Look-ups in named tables: a row name and a column name give one cell, copied from the table.

Ruro.tsv
	Rurosos	Gar	Pameg	Gukudaf	Gim	Piv
Kabose	208	200	52	187	74	58
Nuvuber	70	63	190	111	198	138
Minulo	106	184	138	187	159	52
Zukevez	101	184	133	202	147	54
Voru	194	207	69	177	69	77
Kodu	188	95	71	48	63	205
Tek	193	189	82	183	53	76
Sufes	53	96	180	144	207	109

What is the Gar of Kabose in Ruro? 200
What is the Gukudaf of Nuvuber in Ruro? 111
What is the Pameg of Zukevez in Ruro? 133
What is the Pameg of Minulo in Ruro? 138
What is the Rurosos of Kodu in Ruro? 188
What is the Pameg of Nuvuber in Ruro? 190
What is the Gar of Voru in Ruro? 207
What is the Rurosos of Voru in Ruro? 194
What is the Rurosos of Sufes in Ruro? 53
Row with the largest Gukudaf: Zukevez

Rak.csv
,Bim,Dok,Zudenib,Vigima,Funevi,Voteg
Mef,0.39,0.46,0.56,0.54,0.58,0.43
Ladura,0.54,0.63,0.40,0.66,0.45,0.32
Kibab,0.48,0.76,0.45,0.80,0.54,0.17
Detozu,0.68,0.58,0.21,0.56,0.23,0.41
Lipa,0.49,0.47,0.42,0.45,0.41,0.48
Mot,0.55,0.75,0.39,0.80,0.46,0.20
Fotized,0.36,0.68,0.58,0.76,0.66,0.20
Gepelon,0.59,0.51,0.33,0.50,0.35,0.45
Roneg,0.65,0.69,0.27,0.70,0.35,0.28

Gepelon, Voteg -> 0.45
Fotized, Voteg -> 0.20
Roneg, Dok -> 0.69
Gepelon, Dok -> 0.51
Lipa, Voteg -> 0.48
Roneg, Funevi -> 0.35
Roneg, Bim -> 0.65
Detozu, Vigima -> 0.56
Fotized, Zudenib -> 0.58
Mot, Zudenib -> 0.39
Kibab, Funevi -> 0.54

Muzivuk =
|  | Lumugur | Rutupo | Kogitu | Tuku |
|---|---|---|---|---|
| Nub | -0.1 | -0.4 | -1.2 | -5.2 |
| Sopatis | 0.0 | -1.6 | -0.1 | -3.9 |
| Tek | 0.5 | -0.9 | -0.4 | 0.9 |
| Veb | 0.3 | -0.3 | 0.2 | 2.3 |
| Sidif | -0.8 | -0.5 | -0.6 | -2.9 |
| Zikar | -0.4 | 0.3 | 0.1 | 5.9 |
| Bude | 0.3 | 1.2 | -0.7 | -1.5 |
| Gan | 0.1 | 0.0 | 0.7 | 2.6 |
| Gurevu | -1.3 | -0.1 | -0.7 | -0.1 |
| Vef | 0.3 | 0.4 | -0.6 | 1.4 |
| Niz | -0.1 | -1.2 | 0.0 | -2.3 |
| Vudub | -1.4 | 0.1 | -0.4 | 1.3 |
| Rolos | -0.1 | -0.8 | 0.5 | 2.9 |
| Sas | -0.2 | -0.8 | -0.8 | 2.8 |

Bude, Lumugur => 0.3
Vef, Kogitu => -0.6
Tek, Tuku => 0.9
Rolos, Lumugur => -0.1
Bude, Rutupo => 1.2
Vudub, Lumugur => -1.4
Sas, Rutupo => -0.8
Gan, Kogitu => 0.7
Sidif, Lumugur => -0.8
Gurevu, Lumugur => -1.3
Nub, Rutupo => -0.4
Vef, Lumugur => 0.3
Sopatis, Lumugur => 0.0
Which row has the largest Tuku? Zikar

Bala:
cols = Fut, Rineva, Navoli, Pafige, Tobod, Puf, Gizum
Nus: [2.927, 5.012, 6.371, 8.166, 8.240, 6.066, 6.687]
Meza: [5.822, 4.646, 3.287, 3.216, 7.904, 5.366, 1.994]
Did: [6.173, 7.584, 3.597, 6.053, 2.590, 5.155, 8.304]
Les: [7.539, 4.028, 8.870, 5.923, 7.365, 7.677, 5.928]
Zuki: [6.236, 7.875, 2.788, 8.667, 2.220, 4.941, 3.109]
Seba: [8.325, 8.592, 7.509, 2.513, 3.757, 8.825, 8.302]
Tev: [6.556, 3.649, 4.058, 3.023, 6.851, 6.215, 4.373]
Tuz: [2.533, 2.916, 2.541, 5.498, 5.392, 8.683, 2.169]
Pul: [3.249, 7.455, 8.478, 3.889, 5.983, 6.746, 7.182]
Femoga: [2.298, 6.660, 6.063, 2.796, 7.879, 4.898, 7.336]
Deken: [4.814, 3.416, 3.551, 1.992, 8.490, 1.941, 7.848]

What is the Puf of Zuki in Bala? 4.941
What is the Pafige of Tev in Bala? 3.023
What is the Pafige of Femoga in Bala? 2.796
What is the Pafige of Nus in Bala? 8.166
What is the Gizum of Tev in Bala? 4.373
What is the Puf of Meza in Bala? 5.366
What is the Gizum of Pul in Bala? 7.182
What is the Fut of Tuz in Bala? 2.533
What is the Tobod of Zuki in Bala? 2.220
What is the Rineva of Zuki in Bala? 7.875
What is the Puf of Tuz in Bala? 8.683
What is the Pafige of Seba in Bala? 2.513
What is the Tobod of Did in Bala? 2.590
What is the Gizum of Tuz in Bala? 2.169
What is the Navoli of Tev in Bala? 4.058

Table Kikufe
	Bemi	Pif	Detutet	Dun	Kud	Kore	Mapa	Balo
Les	55	52	37	54	62	28	66	35
Ner	57	28	43	55	31	53	67	59
Nor	52	52	57	54	41	44	60	50
Sof	51	47	72	53	76	45	60	77
Datev	49	60	47	59	81	74	41	42
Degu	54	41	37	63	69	28	16	61
Sebiko	56	52	40	56	63	30	67	32
Zez	45	45	60	59	53	48	54	59
Tufugel	55	59	55	48	45	59	45	58
Kipodo	51	72	54	59	48	52	55	36
Benif	53	53	46	58	58	40	60	43
Puz	49	50	29	66	74	75	40	48
Beb	54	55	49	54	50	45	46	46
Nofa	47	45	56	53	50	55	56	52

Kore of Kipodo: 52
Detutet of Kipodo: 54
Detutet of Nor: 57
Bemi of Nor: 52
Detutet of Beb: 49
Kud of Beb: 50
Bemi of Sof: 51
Mapa of Sof: 60
Detutet of Ner: 43
Detutet of Les: 37
Kud of Les: 62
Kud of Sof: 76
Kore of Sebiko: 30
Mapa of Tufugel: 45
Pif of Beb: 55
Balo of Nofa: 52

Parega.csv
,Lut,Nukava,Lezel,Ritin,Kovebe,Pofo,Ged,Bak
Zim,159,244,109,186,114,125,125,89
Rof,129,242,140,173,147,108,173,52
Litu,119,234,150,166,157,105,182,45
Bekuza,138,247,132,178,139,112,162,59
Dat,97,210,169,149,172,101,191,40

Kovebe of Rof: 147
Nukava of Bekuza: 247
Nukava of Litu: 234
Kovebe of Litu: 157
Ged of Dat: 191
Pofo of Bekuza: 112
Kovebe of Dat: 172
Pofo of Zim: 125
Ritin of Rof: 173
Bak of Zim: 89
Ged of Litu: 182
Ged of Rof: 173
Lezel of Rof: 140
Lezel of Litu: 150

Nek =
	Tada	Kot	Gozop	Duni	Bif	Kib	Midopof	Ved	Bugeku
Gotokev	59059	46982	50380	53492	65931	49063	53853	66505	49553
Kulo	58670	47790	27339	40196	63015	57854	41889	49600	84012
Vom	51307	52530	53815	28733	53317	73497	57399	60856	29842
Veke	50819	57258	53429	63550	43746	52018	47651	72176	56664
Tategos	54147	50707	63180	70257	49826	24299	62794	66209	60820
Vazupam	79102	42571	56801	68160	44527	52219	15174	62088	51919
Rareme	21466	61733	37984	33136	51982	60931	67948	41971	71830
Ber	56781	53816	72315	46126	44043	68370	55867	76266	19514

What is the Midopof of Rareme in Nek?
67948
What is the Bif of Gotokev in Nek?
65931
What is the Tada of Ber in Nek?
56781
What is the Duni of Vazupam in Nek?
68160
What is the Bugeku of Vazupam in Nek?
51919
What is the Kib of Gotokev in Nek?
49063
What is the Duni of Vom in Nek?
28733
What is the Bugeku of Ber in Nek?
19514
What is the Gozop of Gotokev in Nek?
50380
What is the Gozop of Ber in Nek?
72315
What is the Kib of Rareme in Nek?
60931
What is the Ved of Veke in Nek?
72176
What is the Duni of Ber in Nek?
46126
What is the Bugeku of Gotokev in Nek?
49553

